128 stands for zero in the data rows.
Some points:
[127, 137, 118, 111, 109, 132, 128, 131, 120, 122, 126, 121, 123, 134, 138, 120, 0, 115, 133, 170, 132, 119, 94, 135, 109, 159, 197, 97, 145, 113, 110, 104]
[122, 135, 93, 128, 131, 154, 187, 163, 151, 134, 126, 93, 149, 128, 133, 166, 178, 145, 157, 167, 133, 121, 114, 126, 115, 160, 205, 72, 141, 115, 123, 101]
[135, 153, 109, 106, 121, 137, 180, 169, 145, 127, 109, 210, 155, 105, 134, 182, 255, 136, 162, 165, 123, 136, 120, 144, 117, 167, 206, 83, 138, 114, 114, 118]
[116, 115, 126, 115, 121, 118, 110, 122, 119, 123, 126, 130, 115, 106, 129, 112, 123, 115, 132, 131, 127, 110, 106, 129, 93, 134, 131, 115, 149, 130, 111, 94]
[138, 123, 162, 155, 137, 118, 86, 112, 167, 138, 151, 158, 123, 164, 135, 61, 120, 122, 130, 130, 124, 113, 128, 105, 114, 106, 109, 137, 0, 132, 118, 125]
[116, 132, 121, 99, 120, 126, 143, 138, 137, 113, 116, 109, 142, 102, 115, 134, 130, 150, 189, 121, 149, 168, 154, 135, 196, 137, 119, 132, 131, 124, 155, 159]
[145, 99, 147, 144, 138, 119, 102, 101, 158, 143, 133, 170, 149, 155, 135, 90, 100, 120, 126, 118, 115, 125, 130, 119, 104, 124, 105, 255, 122, 126, 117, 108]
[142, 102, 139, 158, 122, 121, 97, 178, 153, 130, 135, 166, 132, 155, 126, 85, 109, 119, 123, 110, 140, 110, 127, 131, 123, 109, 96, 147, 101, 140, 139, 120]
[124, 124, 141, 150, 129, 109, 99, 125, 129, 121, 162, 163, 122, 141, 122, 79, 94, 125, 132, 104, 127, 114, 130, 110, 130, 93, 126, 132, 126, 128, 155, 115]
[142, 147, 118, 115, 128, 141, 161, 157, 0, 131, 119, 97, 141, 120, 148, 151, 139, 133, 130, 122, 146, 170, 139, 142, 203, 139, 132, 156, 128, 132, 142, 170]
[133, 146, 118, 117, 121, 119, 128, 131, 144, 104, 133, 120, 142, 122, 135, 119, 114, 127, 117, 116, 128, 131, 128, 130, 170, 136, 125, 158, 255, 132, 161, 170]
[126, 148, 102, 143, 116, 151, 178, 154, 160, 126, 103, 99, 158, 111, 131, 157, 186, 133, 136, 156, 152, 137, 103, 145, 122, 180, 220, 67, 154, 106, 136, 115]
[136, 138, 121, 97, 125, 133, 183, 166, 151, 138, 116, 100, 133, 123, 122, 162, 155, 110, 133, 133, 117, 95, 155, 137, 90, 143, 0, 110, 128, 138, 87, 108]
[154, 132, 131, 119, 134, 135, 152, 146, 112, 103, 247, 116, 120, 102, 136, 160, 149, 124, 124, 150, 138, 90, 102, 116, 117, 149, 154, 104, 131, 118, 32, 115]
[143, 104, 173, 162, 123, 124, 88, 138, 173, 160, 149, 179, 135, 169, 151, 73, 131, 127, 115, 130, 132, 107, 126, 130, 105, 126, 75, 130, 118, 133, 129, 106]
[128, 52, 114, 117, 120, 158, 255, 157, 135, 122, 110, 78, 134, 107, 129, 148, 118, 117, 115, 144, 131, 123, 128, 123, 0, 108, 109, 112, 137, 136, 109, 110]
[151, 109, 155, 175, 135, 123, 99, 110, 156, 152, 138, 169, 132, 151, 146, 67, 113, 114, 119, 110, 133, 116, 129, 133, 108, 127, 101, 104, 121, 122, 118, 119]
[175, 97, 151, 162, 133, 116, 102, 126, 172, 163, 139, 177, 137, 151, 139, 62, 114, 107, 122, 103, 112, 107, 139, 141, 93, 95, 104, 129, 125, 149, 121, 113]
[104, 129, 153, 125, 130, 117, 106, 120, 131, 121, 253, 118, 103, 141, 147, 115, 144, 110, 141, 130, 129, 95, 120, 130, 113, 148, 158, 110, 147, 109, 124, 106]
[121, 125, 122, 127, 116, 105, 104, 121, 48, 121, 137, 221, 118, 143, 135, 255, 132, 95, 117, 114, 127, 111, 136, 105, 103, 118, 98, 132, 120, 138, 133, 127]
[147, 142, 130, 129, 129, 139, 133, 104, 120, 116, 119, 121, 130, 111, 134, 126, 148, 111, 135, 150, 137, 112, 109, 127, 86, 163, 170, 88, 133, 126, 121, 110]
[117, 140, 129, 124, 122, 120, 105, 123, 127, 118, 129, 106, 111, 124, 137, 125, 109, 255, 130, 136, 142, 137, 137, 135, 176, 123, 112, 152, 128, 116, 167, 135]
[127, 127, 133, 136, 117, 104, 101, 106, 132, 114, 139, 128, 107, 133, 114, 119, 104, 119, 123, 113, 136, 129, 150, 134, 155, 130, 103, 142, 119, 138, 126, 150]
[129, 140, 97, 114, 125, 141, 182, 160, 160, 122, 118, 86, 141, 105, 137, 180, 158, 113, 147, 154, 118, 118, 112, 141, 98, 163, 176, 91, 141, 122, 120, 104]
[134, 236, 113, 132, 117, 125, 138, 136, 144, 115, 112, 108, 111, 119, 126, 133, 155, 102, 134, 141, 120, 130, 91, 137, 111, 141, 173, 89, 132, 128, 132, 105]
[131, 142, 100, 114, 122, 153, 152, 150, 158, 133, 106, 90, 140, 70, 140, 151, 166, 129, 0, 155, 0, 175, 137, 136, 204, 128, 141, 150, 124, 127, 167, 255]
[109, 116, 113, 120, 126, 136, 118, 106, 124, 124, 143, 138, 109, 135, 130, 127, 134, 110, 133, 142, 127, 112, 124, 138, 104, 130, 156, 101, 136, 115, 143, 93]
[125, 148, 188, 131, 112, 119, 134, 116, 122, 112, 121, 118, 118, 114, 144, 129, 99, 133, 134, 114, 147, 134, 149, 152, 173, 117, 122, 151, 129, 127, 147, 156]
[129, 134, 123, 136, 106, 123, 128, 119, 124, 118, 120, 121, 127, 128, 131, 159, 97, 147, 125, 70, 131, 196, 191, 151, 240, 163, 149, 191, 111, 148, 125, 255]
[133, 131, 98, 112, 104, 134, 0, 142, 150, 131, 135, 110, 130, 116, 123, 131, 131, 161, 119, 114, 135, 161, 154, 149, 208, 124, 126, 170, 126, 155, 149, 177]
[144, 124, 148, 134, 128, 114, 114, 120, 159, 140, 145, 175, 115, 149, 133, 90, 116, 114, 110, 118, 129, 113, 126, 117, 123, 110, 98, 132, 138, 110, 133, 131]
[0, 139, 113, 128, 122, 119, 137, 144, 136, 112, 0, 115, 138, 122, 152, 132, 156, 117, 125, 138, 124, 120, 107, 129, 119, 143, 162, 96, 135, 131, 134, 109]
[138, 121, 114, 123, 126, 120, 102, 127, 119, 120, 129, 115, 124, 135, 126, 113, 120, 122, 124, 136, 124, 101, 120, 111, 103, 0, 108, 134, 79, 108, 111, 102]
[196, 127, 126, 114, 130, 112, 111, 111, 124, 127, 122, 128, 98, 141, 120, 65, 105, 133, 121, 101, 128, 132, 133, 138, 154, 113, 108, 137, 112, 132, 136, 133]
[135, 123, 116, 105, 255, 142, 150, 154, 134, 133, 140, 98, 132, 108, 136, 152, 106, 127, 108, 85, 151, 147, 138, 150, 188, 125, 115, 147, 132, 127, 142, 149]
[167, 97, 175, 176, 140, 124, 82, 118, 175, 179, 168, 190, 148, 162, 0, 54, 134, 118, 255, 125, 133, 93, 125, 122, 113, 124, 129, 110, 133, 136, 123, 107]
[111, 115, 141, 127, 131, 133, 101, 120, 147, 126, 129, 12, 120, 140, 119, 112, 97, 115, 134, 109, 140, 134, 138, 117, 135, 102, 108, 137, 120, 121, 136, 114]
Along one direction, these points spread out more than along any other. Take the direction at right angles to it along which they spread out most. Go by this last direction. Where along it does each point below lie, from 0 to 99? The average is 50, and the first point in the table lies past the average. One standard deviation of the points above along it is 16.
[162, 112, 176, 174, 116, 125, 104, 0, 177, 170, 168, 174, 130, 165, 122, 76, 123, 109, 123, 123, 124, 104, 139, 126, 9, 130, 97, 99, 126, 129, 120, 99] 76
[127, 115, 126, 128, 139, 132, 125, 121, 122, 137, 127, 133, 129, 119, 132, 121, 105, 131, 123, 88, 145, 135, 130, 110, 182, 111, 92, 153, 123, 139, 142, 134] 37
[121, 116, 123, 135, 122, 135, 122, 151, 127, 117, 82, 127, 124, 114, 125, 128, 141, 117, 103, 107, 140, 90, 138, 113, 102, 107, 93, 127, 110, 142, 121, 113] 54
[122, 132, 112, 105, 134, 123, 125, 128, 130, 109, 140, 119, 141, 123, 138, 135, 148, 123, 132, 147, 134, 115, 91, 116, 122, 141, 151, 86, 139, 126, 126, 101] 60
[130, 129, 109, 116, 122, 107, 101, 132, 122, 117, 123, 133, 134, 129, 142, 139, 111, 121, 128, 133, 119, 246, 125, 132, 96, 119, 97, 126, 130, 126, 115, 105] 47
[129, 139, 102, 106, 134, 159, 175, 172, 156, 149, 111, 95, 135, 111, 122, 164, 112, 105, 128, 140, 129, 95, 129, 146, 89, 124, 138, 114, 132, 140, 126, 100] 61
[112, 129, 124, 137, 144, 112, 105, 119, 0, 117, 131, 150, 127, 146, 137, 102, 88, 127, 118, 104, 131, 118, 135, 114, 138, 110, 80, 156, 117, 128, 133, 124] 41
[116, 132, 132, 100, 123, 127, 144, 139, 129, 108, 139, 125, 57, 110, 135, 143, 130, 136, 123, 152, 149, 231, 138, 137, 218, 137, 123, 161, 129, 133, 143, 160] 25
[36, 133, 110, 108, 122, 153, 176, 175, 143, 130, 98, 81, 152, 130, 128, 163, 171, 124, 144, 167, 123, 112, 116, 45, 117, 161, 199, 72, 135, 125, 115, 108] 64
